0: np.array([55, 124, 113, 237, 98, 59, 155, 152])
1: np.array([176, 100, 131, 104, 123, 142, 119, 110])
2: np.array([99, 173, 107, 119, 123, 120, 102, 114])
3: np.array([90, 130, 137, 109, 172, 80, 76, 102])
4: np.array([172, 168, 113, 38, 157, 164, 72, 73])
5: np.array([100, 50, 122, 255, 46, 44, 205, 170])
6: np.array([188, 104, 122, 138, 96, 146, 152, 126])
7: np.array([115, 164, 117, 94, 155, 121, 86, 107])
8: np.array([138, 100, 120, 185, 103, 96, 142, 140])
9: np.array([106, 93, 139, 161, 134, 82, 123, 124])
10: np.array([176, 149, 129, 41, 152, 169, 89, 96])
11: np.array([181, 112, 125, 126, 104, 136, 134, 117])
12: np.array([102, 71, 156, 182, 129, 83, 151, 149])
13: np.array([138, 139, 97, 186, 74, 124, 158, 141])
14: np.array([65, 96, 173, 163, 153, 116, 177, 181])
15: np.array([104, 153, 99, 163, 110, 111, 130, 131])
16: np.array([80, 200, 95, 101, 132, 140, 107, 129])
17: np.array([111, 11, 179, 214, 133, 45, 150, 135])
18: np.array([128, 160, 115, 85, 151, 130, 88, 101])
19: np.array([144, 112, 124, 170, 87, 137, 172, 149])
20: np.array([132, 157, 122, 107, 127, 148, 126, 125])
21: np.array([134, 50, 167, 184, 124, 100, 170, 155])
22: np.array([121, 145, 121, 125, 128, 129, 121, 122])
23: np.array([103, 108, 142, 156, 143, 80, 114, 119])
24: np.array([167, 74, 158, 113, 143, 114, 114, 105])
25: np.array([56, 91, 133, 255, 80, 76, 195, 190])
26: np.array([84, 177, 117, 107, 146, 128, 106, 133])
27: np.array([134, 90, 159, 109, 164, 119, 123, 118])
28: np.array([95, 136, 128, 122, 154, 84, 89, 107])
29: np.array([75, 95, 137, 220, 103, 108, 190, 186])
30: np.array([101, 144, 123, 127, 136, 128, 127, 134])
31: np.array([152, 176, 117, 72, 119, 205, 143, 149])
32: np.array([115, 143, 102, 189, 61, 132, 161, 146])
33: np.array([100, 67, 173, 176, 141, 101, 163, 164])
34: np.array([151, 78, 140, 185, 97, 104, 166, 137])
35: np.array([183, 152, 129, 29, 159, 183, 93, 95])
36: np.array([82, 61, 158, 225, 113, 93, 191, 179])
37: np.array([151, 170, 116, 69, 119, 195, 141, 142])
38: np.array([133, 159, 109, 105, 127, 127, 101, 110])
39: np.array([70, 86, 146, 202, 127, 73, 154, 149])
40: np.array([175, 202, 89, 49, 113, 209, 112, 117])

np.array([170, 63, 172, 100, 159, 131, 127, 121]) : 24 27 1 11 6
np.array([105, 96, 165, 114, 174, 118, 116, 132]) : 27 23 9 30 28
np.array([158, 119, 123, 119, 104, 133, 150, 125]) : 11 6 1 22 20
np.array([146, 143, 120, 122, 105, 155, 143, 137]) : 20 22 11 6 30
np.array([135, 125, 125, 128, 132, 118, 114, 111]) : 22 38 30 20 1
np.array([54, 107, 119, 255, 89, 53, 159, 160]) : 0 25 39 29 36
np.array([181, 123, 118, 121, 104, 150, 133, 109]) : 11 6 1 20 22
np.array([151, 122, 116, 155, 90, 154, 164, 150]) : 19 6 13 11 32
np.array([143, 112, 110, 177, 90, 108, 140, 125]) : 8 13 19 34 15
np.array([201, 49, 174, 103, 143, 133, 126, 105]) : 24 1 27 11 6
np.array([108, 166, 108, 117, 133, 123, 107, 120]) : 2 38 22 26 30
np.array([179, 101, 126, 145, 88, 143, 147, 127]) : 6 11 19 1 34
np.array([80, 166, 89, 211, 68, 119, 166, 164]) : 32 13 15 0 29
np.array([60, 115, 144, 174, 140, 84, 137, 146]) : 39 23 9 12 14
np.array([59, 81, 170, 181, 146, 111, 176, 189]) : 14 33 36 39 29
np.array([137, 84, 127, 190, 105, 87, 142, 125]) : 8 34 9 12 21
np.array([132, 144, 140, 64, 165, 153, 101, 120]) : 18 7 10 20 38
np.array([69, 85, 146, 195, 147, 58, 125, 130]) : 39 9 12 23 33
np.array([149, 172, 95, 118, 96, 165, 146, 129]) : 20 37 31 22 38
np.array([128, 157, 132, 75, 148, 147, 105, 119]) : 18 7 20 38 22
np.array([140, 151, 128, 56, 154, 169, 107, 113]) : 10 18 35 20 37
np.array([159, 146, 92, 159, 70, 144, 152, 131]) : 13 32 19 6 11
np.array([129, 110, 158, 80, 175, 120, 95, 106]) : 27 18 3 24 7
np.array([179, 148, 143, 12, 170, 195, 92, 92]) : 35 10 4 40 37
np.array([132, 143, 132, 93, 142, 143, 117, 122]) : 20 22 38 18 30
np.array([151, 104, 139, 135, 122, 129, 138, 130]) : 11 1 6 22 27
np.array([96, 134, 124, 169, 112, 126, 155, 158]) : 15 30 19 32 13
np.array([99, 52, 164, 188, 155, 59, 140, 146]) : 12 33 17 39 9
np.array([163, 149, 113, 94, 121, 162, 128, 125]) : 20 37 38 1 11
np.array([51, 124, 106, 252, 90, 52, 146, 156]) : 0 25 39 29 36
np.array([142, 171, 103, 122, 99, 160, 140, 145]) : 20 22 37 38 31
np.array([153, 151, 112, 112, 110, 150, 120, 125]) : 20 38 22 11 1
np.array([157, 118, 141, 88, 133, 157, 126, 122]) : 1 20 11 27 22
np.array([135, 159, 106, 117, 130, 126, 108, 105]) : 38 22 20 2 18
np.array([94, 120, 149, 123, 155, 151, 157, 166]) : 30 14 22 20 27
np.array([100, 139, 122, 141, 127, 122, 137, 140]) : 30 22 15 20 2
np.array([169, 194, 92, 58, 115, 197, 113, 110]) : 40 37 31 10 35
np.array([145, 105, 133, 170, 110, 107, 151, 137]) : 8 34 19 9 13
np.array([101, 87, 127, 216, 102, 64, 156, 136]) : 39 12 8 0 34
np.array([179, 192, 93, 48, 116, 205, 123, 119]) : 40 37 31 35 10
np.array([137, 87, 157, 112, 163, 111, 121, 118]) : 27 24 1 23 9
np.array([122, 96, 116, 209, 94, 81, 145, 133]) : 8 34 12 39 9
np.array([84, 96, 154, 177, 128, 120, 184, 179]) : 14 33 29 12 36
np.array([160, 139, 141, 47, 155, 166, 96, 103]) : 10 35 4 18 1
np.array([96, 156, 112, 134, 130, 121, 121, 129]) : 30 22 2 15 26
np.array([174, 80, 155, 109, 150, 117, 112, 102]) : 24 27 1 11 6
np.array([155, 121, 101, 191, 67, 117, 159, 140]) : 13 19 32 8 34
np.array([185, 65, 163, 93, 152, 133, 119, 111]) : 24 1 27 11 6
np.array([135, 169, 87, 152, 92, 138, 127, 119]) : 15 22 13 2 20
np.array([66, 61, 161, 222, 123, 79, 191, 185]) : 36 29 39 25 33
np.array([134, 95, 167, 104, 175, 128, 120, 124]) : 27 24 1 22 30
np.array([152, 161, 101, 125, 95, 160, 147, 130]) : 20 22 11 6 37
np.array([123, 111, 156, 78, 177, 122, 96, 111]) : 27 3 18 7 24
np.array([140, 64, 168, 156, 137, 109, 152, 136]) : 21 33 12 34 9
np.array([96, 63, 176, 179, 139, 99, 170, 167]) : 33 12 21 14 36
np.array([153, 56, 137, 205, 98, 79, 151, 117]) : 34 8 21 12 9
np.array([118, 105, 144, 143, 121, 111, 136, 138]) : 9 23 30 22 8
np.array([62, 126, 107, 240, 90, 60, 158, 156]) : 0 25 39 29 36
np.array([58, 95, 150, 186, 146, 74, 144, 152]) : 39 12 33 9 14
np.array([137, 73, 168, 112, 146, 144, 152, 159]) : 27 24 33 1 21
np.array([150, 116, 143, 87, 132, 150, 129, 115]) : 1 20 27 11 22
np.array([120, 150, 118, 101, 130, 165, 139, 145]) : 20 22 30 37 31
np.array([91, 148, 111, 157, 110, 131, 154, 162]) : 15 30 32 22 13
np.array([100, 134, 132, 137, 120, 145, 157, 165]) : 30 22 20 19 15
np.array([173, 64, 147, 151, 111, 119, 152, 131]) : 34 6 11 21 24
np.array([140, 163, 128, 49, 160, 165, 95, 112]) : 10 35 18 4 7
np.array([142, 98, 150, 119, 143, 127, 126, 128]) : 27 24 1 22 11
np.array([128, 100, 154, 125, 155, 120, 123, 130]) : 27 24 23 9 22
np.array([131, 127, 126, 128, 124, 135, 138, 134]) : 22 30 20 11 38
np.array([142, 117, 106, 198, 78, 113, 156, 141]) : 13 8 19 32 34
np.array([126, 237, 80, 53, 114, 197, 117, 136]) : 40 31 37 16 20
np.array([99, 147, 136, 118, 149, 141, 132, 142]) : 30 22 20 26 2
np.array([95, 156, 107, 150, 126, 110, 113, 125]) : 15 2 30 22 26
np.array([152, 64, 135, 206, 95, 88, 165, 135]) : 34 8 21 12 19
np.array([127, 160, 110, 120, 134, 113, 94, 101]) : 38 2 7 18 22
np.array([126, 84, 159, 135, 148, 108, 131, 133]) : 27 9 23 24 12
np.array([153, 129, 139, 65, 152, 163, 106, 112]) : 10 35 18 1 20
np.array([148, 152, 119, 104, 120, 163, 130, 129]) : 20 22 37 38 31
np.array([181, 207, 100, 21, 130, 206, 93, 100]) : 40 35 4 10 37
np.array([102, 0, 186, 244, 128, 36, 167, 144]) : 17 36 21 12 39
np.array([82, 102, 138, 198, 120, 92, 158, 156]) : 39 12 29 33 8
np.array([123, 95, 142, 147, 132, 115, 133, 139]) : 9 23 27 8 30
np.array([118, 96, 117, 202, 92, 80, 148, 133]) : 8 34 12 9 39
np.array([108, 103, 156, 110, 163, 131, 137, 150]) : 27 30 22 23 20
np.array([137, 96, 152, 128, 146, 108, 128, 126]) : 27 24 9 23 22
np.array([123, 81, 139, 203, 95, 100, 169, 150]) : 34 8 12 21 19
np.array([102, 121, 140, 175, 106, 122, 167, 168]) : 19 8 29 32 13
np.array([136, 122, 124, 124, 136, 116, 108, 106]) : 22 38 30 20 1
np.array([162, 50, 144, 222, 85, 98, 189, 145]) : 34 21 8 36 19
np.array([75, 161, 129, 127, 161, 94, 98, 118]) : 28 26 3 2 7
np.array([176, 149, 145, 11, 170, 198, 93, 97]) : 35 10 4 40 37
